rotation steps, each row followed by its count of steps
The counts run from 0 to 549.
[ 29  10   5  17 -19   0   0   6   1 -13  -3 -14  14 -27  -9 -12   7 -12
   5  13   9   7 -23   4   8 -10   6  26   1   8  16 -11 -11   0 -37  -6
  16   3 -10   0  -6  23  -6  43   8  -7 -10 -24 -11  10 -15 -16   9  17
   2  -3  -9   7  27 -11  -9  11  -1  -4 -22   7 -16  -2 -11 -12  -4  14
  -7 -17  13   8 -17  -9  -7  -6 -10  -9  30] -> 132
[  3  17   3   7  -7   2 -13   3   3 -10  -5 -10  23  -8  10  -9   5  -1
  -1  15   2   2 -17  11   2  -7   8   5  -5 -10  13 -27 -18   2  -9  -8
 -11  -1 -18 -13 -18  21 -32  17  10  -3  -3 -17  20   4 -12 -28   1  24
 -32  -2  24   2  30 -25  -5  -3 -11 -16   4   6  -3   1  -4 -16 -14  23
  -7 -12  25  -9   1  -4   3  13  -2  12  43] -> 62
[ 26  11   9  10 -17   4   0  18   3 -15  -7 -17   7 -24   0  -5  20   2
  -8  15   0   0 -20  20  12   7   2  30  -4  -3  12 -16 -17  11 -20 -11
   5   2 -20   0   6   5 -16  36  -7 -14 -11 -13  -6   3 -14 -21   1  18
 -14 -16  -2   3  25  -2  16   1  12 -21 -10  22 -22   0  -3 -16 -17   6
   1 -21  22   7  -3 -13   0   6 -23  -3  26] -> 459
[ 21   5  17  13 -11   3   2  -8   6  -7 -13  -6   5 -14   4  -4  11   0
   6   4  -8  12 -29  16  12   2  14  35 -11  -6   9 -30 -14  -1 -34  -9
  -8  14 -13  -8   0   3 -20  33  11  -5  -6 -12  -3   3 -15 -20  -2   9
 -10   1   0   8  20 -13   4   8  -9 -12  -8   9  -6  -1   4   6 -23   9
 -15 -21  19  19 -11 -11  -2   7 -15  -2  35] -> 331
[  8  10   5   8 -17  10   1  -9 -11 -12   6  -9  35 -22  -1  -2  12  -7
 -12  26   2  -6 -17  -4  32   3  12  25 -15 -18  20 -22 -19  -4 -37  -1
 -11   7  -9  -6 -12  24 -16  23   5  -5   3 -22   2  -1  -7 -14   9   2
  -7  -3  21  -1  14 -20 -10  -6   6  -1 -12   1 -23   0  -9  -3   9  10
   0  -8  16  -4  -7  -8 -11   6 -17   1  40] -> 314
[  4  15  10   2 -22  10   3  -8   4 -14  -1  -9  25 -14  -5   3  18   5
 -14  14   3  -8 -22  16  17   9   9  17  -4 -15   9 -20 -16   7 -24  -7
 -24  13 -12  -9   9  25 -17  12  -5  -9   8 -18  12 -19 -12 -21   0  10
 -28  -4  24   3  21 -22  -1 -16   3  -8   1  13 -22  -1  -9 -11 -19   2
   0 -21  22  -4   0  -4  -2   9 -13  10  28] -> 201
[ 16   5  13   6  -7  -1  -3   6  17 -21 -22  -6  24 -13  -6  -1  14  -3
  15   5   2  10 -32  21   7  -9   4  14   5   7  14 -30 -12   5 -23 -10
  -6   5  -9  -4  11  22 -28  34  13  -6  -6 -25   5  -2 -11  -8   3  24
 -16  -3  14  19  20 -29  -4  -8 -10  -6  -3   2  -4   6   0  -7 -19  18
  -5 -28  13   8 -15  -8   2   5  -3   3  28] -> 500
[ 10   8  10  24  -2   1   4  15  13 -13  -4  -8  14 -27   7   4   9   5
  -1  14   2   3 -26  14  12 -11   2  12  -6   3  10 -20 -15  -2 -18 -13
  -3  19 -16 -14 -10   6 -14  26   2 -10  -3 -27   6   8 -23 -21   4  28
 -14 -15  -1  12  16  -1  -9  11  -9  -7  -9   5 -15  13  -1  -7 -14  19
 -26 -20  29   3  -2 -22   2  11 -11   2  25] -> 246
[ 29  -4  12   1 -36   1  -8   4   0  -8  -3  -4  12 -29 -13 -15  13   2
 -13  24  10  -4 -28  13  14  -5   8  38 -11  -3   5 -15 -14   5 -29  -8
   5   0 -16  -1  13  11  -3  31  -4 -12  -5 -22  -1  -8 -19 -14  16  15
  -9  -6   2   8  20   0  -2   5   8  -8 -20   5 -16  -2  -7 -16 -12   1
  -4 -21   8  12  -4  -8  -9  -2 -18 -10  25] -> 109
[ 12   3   6   3 -16   9   2  -1   7  -3  15  -5  17 -27   5  11  23 -10
 -11   8  11   0 -16  11  24  -4  12  21  -2 -10  14 -18 -17 -11 -30   1
  -3  23  -5  -7  -1  24  -4  25  -2 -13  -7 -19  -1   5 -20 -29   9   5
 -18 -11   3   1  14 -14  -8  11  -2  -9 -18   7 -12  -6 -11 -16 -21   2
  -4 -20  25   8   2 -18  -1  14 -14  -7  36] -> 216
[  7  14   1   6  -6   1   0   6   8 -17   0  -7  30 -29  -2   5  19  -8
   1  21   7   2 -21   4  20  -7   5  14  -2   0  24 -15  -7  -2 -36  -4
  -2  -2 -14  -3  -3  25 -11  28   8  -9 -14 -28   9  -5  -3 -12  16  21
   8 -10  27   9   8 -19 -19  -6   1  -1  -9  -7 -24  11 -11 -13   7  21
  -3 -18  14  -8 -13  -7  -5   5 -13   3  30] -> 494
[ 14   4  11   6 -34   9  -3 -21   4  -3   6  -1  13 -21 -11 -13  12  -6
  -2  20   8  -5 -19  15   0   4  18  23 -11 -17  11 -15  -7  -2 -27   0
  -3  -1 -20 -19  -4  28  -2  17   6  -8  -3 -23   9 -15  -6 -27  13   7
 -23   7  21  -4  15 -22 -14   0   0  -9  -8   2   1 -11  -8  -9 -28   6
 -17 -17  13  -1  -9   8  -2   3  -4   4  39] -> 210
[ 16  -1  -1   4 -29   0  -9  18  -4  -5  -9 -10  20  -8 -10 -26   1   3
  -7  17  14   5 -16  -3  -4  -1   4  24   2  -4  14 -12 -27  27 -32  -2
  10 -14 -19  -2  -4  27 -25  28   9  -5  -5 -22  10   1 -13 -23  11  10
  -9 -10  15   3  24 -13  -5  -3   1   3  -7   2  -8 -11 -15 -25  13  17
  13 -18  15  -1  -6   3  -1   1 -17  -5  28] -> 282
[  7   9   4   6 -29   7  -2 -14   1   1  16  -5  23 -21   3   1  17 -10
  -8  22  12 -10 -15  11  12   3  21  16  -8 -20  17 -18  -5   1 -33   4
  -3  10 -14 -18 -10  35  -9   7   1  -7  -4 -24   8 -12  -7 -29  17   5
 -22  -7  28  -1  16 -26 -16  -5   3  -4 -11   2 -11  -6  -5 -13 -17   4
  -9 -10  25  -4   5   2  -1  11 -12   6  34] -> 209
[ 11   8  20  13 -19   1  11  10   7 -10   1   4  33 -23 -13  -7   3   4
 -15  11   7   4 -21   4   6 -11   4   5  -6   1   2 -17 -22   8 -13  -1
  -5   8 -16 -17  -1  30 -10   7   3  -8  12 -31  12  -7 -15 -18  16  29
 -13   3  14  19  11 -21 -18  -1  -4  12   3  -6 -11  -1 -11 -12 -15  21
  -7 -31  22  -2  -4  -6   2   7  -6  12  35] -> 393
[ 20   0  14  -5 -26   6 -13   8   7 -13 -12   3   5  -8  -9 -10   7   5
  -4  14  -4  -5 -33  12   6  -3   6  39 -16  -7   7 -29 -29   0 -19  -5
  -7  -3 -18  -5   9   2 -24  32   4 -13  -5 -11   9 -12 -25 -24   5  11
 -22  -1  17   3  20  -1   3   6   2 -15  -3   2 -16  -3  -6 -16 -17   2
  -9 -20   5   7  -3  -5  -9  14 -11  -1  28] -> 87
[ 20  10  15  14 -31   8   0 -10   0 -10   4  -9  16 -33  -9 -15  10   3
  -7  34   4 -11 -32  20   5  -2  10  16  -9  -9   7 -13  -5   9 -27 -10
   1  -1 -21 -12  14  18  -7  20  -2  -8  -2 -30   2 -14  -9 -12  11  27
 -15   2  13  13  10  -7 -10 -11   8  -6 -16  10 -18   4   1  -5 -17  -1
 -23 -18  12  -8  -4  -2  -1  -7  -7   3  25] -> 116
[ 14  16  12  16 -25   6   9  11  -4 -13 -10  -5  27 -15 -17 -28  -1   6
 -11  22   1   4 -24   1  -3  -4  -1  18  -7  -4   8 -13 -13  24 -19  -1
   0 -15 -25  -6   6  23 -20  22   4 -12   6 -25  17 -10  -8 -13  15  16
 -12   3  19   5  24 -12  -7 -11   6   3   4   6 -13  -9 -13 -17   1   9
  -4 -22   8  -8 -13   2  -8  -2 -11  11  30] -> 285
[  8   7  -3  19  -3  -3   5  15   5 -10   0 -18  18 -26   4   0   7  -1
  -7  14  11  -1 -14   4  15  -8   2  17  -8   4  16  -8  -9   0 -27 -10
   4   3 -23 -12 -21  14  -7  30   0 -19  -5 -30  13  15 -19 -28  13  17
 -10 -20  14  -4  20  -1 -11  13  -6  -7 -19   2 -15   6 -16 -19   6  23
 -21 -13  21 -11  -2 -15  -7   4 -17  -2  31] -> 250
[ 10   5  18   5 -28   0   2  -4   2  -1  -4   7  22 -22  -9  -7  12  10
 -22  13   0   4 -19   4   4  17   9  25  -7 -15   1 -19 -27  25 -29  -1
 -10   5 -23 -18   2  15 -14  13  -1  -8  10 -18  25 -15 -13 -18  12  13
 -12   6  12   9  16 -22   1 -11   3   6   7   1  -5 -12 -10 -11 -13  12
  -4 -32  21   3  -1   1  -4   8 -21   6  41] -> 191
[ 11   5   7  18 -14  -4  -2   7   7 -14 -13 -11  11 -20  -7 -23  -4   3
   1  19   7   1 -25   9  -6  -6   6  14  -8   7   9  -7 -12  15 -26 -17
   2  -1 -24 -13 -13   8 -19  36  11 -11  -5 -31   5   6 -20 -21   0  19
 -21  -9   9  -8  28  -7  -4   3 -12  -7 -14   6  -9   9 -12 -14   5  23
 -22  -9  17 -10 -15  -3  -1 -11 -14  -3  28] -> 252
[ 21   0  12   2 -25   2  -8  17   4 -14  -6   4  12 -15  -9 -13  10  -9
   6   0   8   7 -29  -2  -1 -17  -2  16   4   4  12 -19 -19   5 -27   3
  11   2 -10   0  -1  30 -20  30  16   2 -13 -26   0   1 -16 -30  10  17
  -8 -12  13   9  20 -19 -23  12  -1   4  -4  -6  -7  -6 -15 -25 -11  20
   2 -24  14  -1 -17   1   0   6  -7  -1  27] -> 387
[  5  14   3  16 -14   2   1  -1   7 -10  -4  -2  21 -17   4  -2  10   6
  -3  16  -1   0 -15   4   2   7   1  16  -7 -13  17 -28 -16  19 -27  -1
 -13   2 -28 -18  -4  25 -25  15   3  -6   3 -17  31  -5  -8 -22  15  16
 -14  -3  34  14  14 -23 -10 -14   1  -3  14   6  -7  -1  -4  -8  -5  17
  -7 -18  20 -13   3   1  -3  19 -16  17  38] -> 179
[ 23  14  -1  10 -17   1  -2  13  10  -8   2 -18  13 -24   8  -9  16  -8
  18   9  11  -2 -14  12   2   3  19   8   6  -4  21 -17  -8  20 -35  -3
  15   5 -18 -12  -4  24 -20  27  19  -2 -18 -26 -10  12   2 -31   5  14
 -14 -19  12   3  20 -18  -8  -6  -1 -18 -12   8 -17  -4  -7 -15 -11   9
  -1 -11  27  -5  -5   3   8   1 -13  -2  29] -> 474
[  7   3  11  12 -19  -4   9  -1   6 -10  -6  -7  25 -30  -5  -4  13   7
 -23  25   8   0 -21  10  14   3   6  21   5   2   6 -14  -2  19 -25 -12
   4   9 -19 -12   7  14 -11  20 -12  -9  -2 -28  14 -17  -5 -12  15  27
  -4  -9   2  25  17 -21  -3 -13   3   7  -5  -1  -5   7  -1  -7 -12  18
 -10 -35  19   0  -7 -15  -1  -2 -19  -3  24] -> 22
[ 21   2  11   4 -23   7  -9   1   8  -3  -6 -12   5 -10   0 -12   7   9
   8  12   9  -4 -27  20  -4   0  16  27 -11 -13   8 -27 -16  20 -26  -6
  -9   5 -16 -18  12  15 -30  24   8 -11   5 -18  10   1 -19 -27   4  10
 -29  -3  12   5  19 -15  -4  -4  -9 -17  -2   8  -7 -11   3 -10 -19   1
 -13 -15  26   3   7   1   6   7  -6   4  28] -> 95
[ 10   1  10   7 -20   5  -3  -9   2  -2   4 -18  18 -18   1 -10  12  -8
   0  13  17   3 -15   9  13   1  18  19  -6 -11  11 -12 -19   2 -39  -3
   0  21  -5 -13 -11  30 -19  22  13  -8   0 -22 -13   2 -15 -27  -6   0
 -25 -10   6  -7  25 -19  -2   2  -8 -11 -21  11 -11  -6 -11 -13 -10  11
  -8 -13  35  -2  -8  -3   2   1 -15  -3  33] -> 219
[ 16   4  19  11 -11  -4   0  -4   7 -15 -18   1   1 -22  -6 -10  18   0
  -7  14  -2   5 -31  14  13   5   7  35 -14   1   3 -21 -14   4 -31 -18
  -4   7 -18  -4  -3 -11 -13  41   1 -12 -12 -18   1  -5 -14 -13  -3  12
 -10  -5   5   6  26  -6  15   7   2 -13 -10  11  -7  13  -1  -2 -12  14
 -20 -21  20   5 -16 -11  -4  -3 -22  -8  29] -> 342
[ 18  16  11  15 -21   7  13  -8  -2  -6   4  -6  35 -25 -13  -7   7   4
 -11  25  -5   4 -14   5  13   3  16  20 -15  -8   8 -19 -19   3 -23  -3
 -14   1 -20 -10  -2  25 -13  17   2 -16  17 -20  10  -5  -7  -8  16  15
 -11  15   6   7  15 -24  -8  -3   7   4  -3   4 -10 -15  -6  -5  -7   6
  -8 -24  12   1  -6  -6 -12   3 -13  10  48] -> 307
[ 25  -2   9   5 -26   7  -3   9   8   3   8  -2  13 -25  -5  -3  17  11
  -8  19   3  -3 -23  17   8   0  13  31 -18 -14   7 -22 -15   6 -20   3
  -9  -1 -26 -20  10  13  -6  16  -6 -17   2 -18  15  -2 -19 -23  23  18
 -13   1  10  10   9   0  -9   2   3 -10 -10   1 -14 -12  -2 -13 -24  -1
 -19 -27  15   5  11 -11  -2  14 -16  -2  35] -> 97
[ 11   2   6  -5 -24   9  -6  -1   1 -11   9   1  22 -20   1  10  29  -7
 -16  13   3  -2 -19  11  28  -2   4  34  -9 -12  18 -23 -12  -9 -27   2
  -9   8 -10  -2   9  29  -1  23  -3 -10  -4 -15  10 -16 -12 -27  12  10
 -18  -7  22   7  17 -19  -6   0   7  -8  -6   6 -18   1  -9 -18 -18   3
   5 -23  21   6   7  -6  -7  17 -14   0  32] -> 205
[  5   5   5   6  -9  -4  -5   2   7 -16 -13  -6   8 -19  10   1  20  -2
  -7  12   5   1 -23  16  22   5   8  34 -10  -5  18 -20 -18   3 -38 -16
 -10  16 -12  -6  -6  -2 -16  37  -3  -4 -14 -16  -1   3 -13 -26  -2  13
 -14 -19   4   4  24  -5  11   5  -2 -14 -18  11 -18  14  -3  -9  -5  15
 -11 -21  29   7  -6 -12  -3   6 -30  -5  25] -> 343
[ 18   8  -1  20 -24   7  -1  -4  -5  -3  14 -12  21 -32   8 -10  14  -2
  -1  26  11  -6 -20   3  12 -10  12  15 -10  -7  20 -17  -2   3 -36   3
  12   7 -20 -16  -4  33  -9  21   2  -3  -9 -30  -1   3  -6 -26  14  21
  -3 -13  14  10  12 -10 -26  -7  -1   2 -21  -1 -18   2  -4  -5  -9   9
 -13  -9  19  -7  -3  -4  -1   0 -14  -4  26] -> 123
[ 18   5  16   9 -24   1   3 -14   4  -8  -2  -7  15 -29 -16 -15   4  -8
  -3  19   7   1 -27  20   7  -4  21  19 -10  -3   7  -8 -14   5 -24 -14
  -1  10 -11 -12  -6  16  -7  31   5 -20   6 -25  -5  -6 -16 -14  -2   9
 -30   5   2  -8  25 -18  10   6  -6 -13 -14  10  -1  -7 -12 -14 -24   9
 -19 -15  21   4 -14  -9   2  -9  -8  -1  33] -> 222
[ 11   4   9   4 -23  -6 -11  17  10 -25 -15  -4  11 -18  -7 -13  16 -10
  -4   5   9   2 -33   3   4  -5  -5  21  10   2  11 -14 -18  15 -32  -2
  10   3 -12   1   3  19 -16  38   7  -4 -20 -24  -3 -14 -14 -23   3  21
  -8 -19  18   8  26 -11  -5   3   0  -3  -5   2 -17  10 -17 -29  -8  19
   7 -25  22   3 -16  -2   2   3 -15  -5  16] -> 376
[  5   2   1  -2  -8  -1 -13  16  12 -16 -14  -3  12  -4   2  -6  16   2
  -1   3   3   3 -21   0   9   2  -3  33  -1  -7  23 -29 -22  15 -29  -2
  -3  -7 -11  -1  -6  16 -34  34   7   1 -14 -16  14  -2 -12 -26   5   9
 -10 -19  23  13  27 -17  -2  -2  -3 -10   5   0  -9   4  -4 -16   6  23
  12 -17  16   1  -4  -3  -3  19 -19   3  32] -> 174
[  9   2   6  16  -8  -2   4  -3   8  -5  -2   1  20 -20  -6  -8   5   1
   3  16   4   7 -19  -3   3  -6   4  14  -5   2  19 -21  -8   7 -41  -4
  -2   3 -15 -19 -10  30 -16  25  15  -4  -6 -29  17  -4 -11 -18  18  14
   2   4  16   8   9 -25 -26   5 -10  14  -4 -10  -7   0 -14  -4   3  29
 -11 -19   7  -7 -19   2  -3   5 -11   2  41] -> 506
[ 12   4   4   9 -12  -6  -6   1   6 -15  -8  -4  13 -17   4 -12  21 -15
   1   0   8   9 -28   9   7  -8   1  20   7   9  12 -20  -4  -4 -26   0
  10   6 -13   3  -2  28 -14  40   1  -3 -19 -21   6   2 -13 -26   9  23
 -14 -15   0  18  30 -24  -9   4   0  -4  -7   3   8   2  -3 -16 -19  23
   3 -28   9   7 -10 -10   1  13  -3  -8  27] -> 35
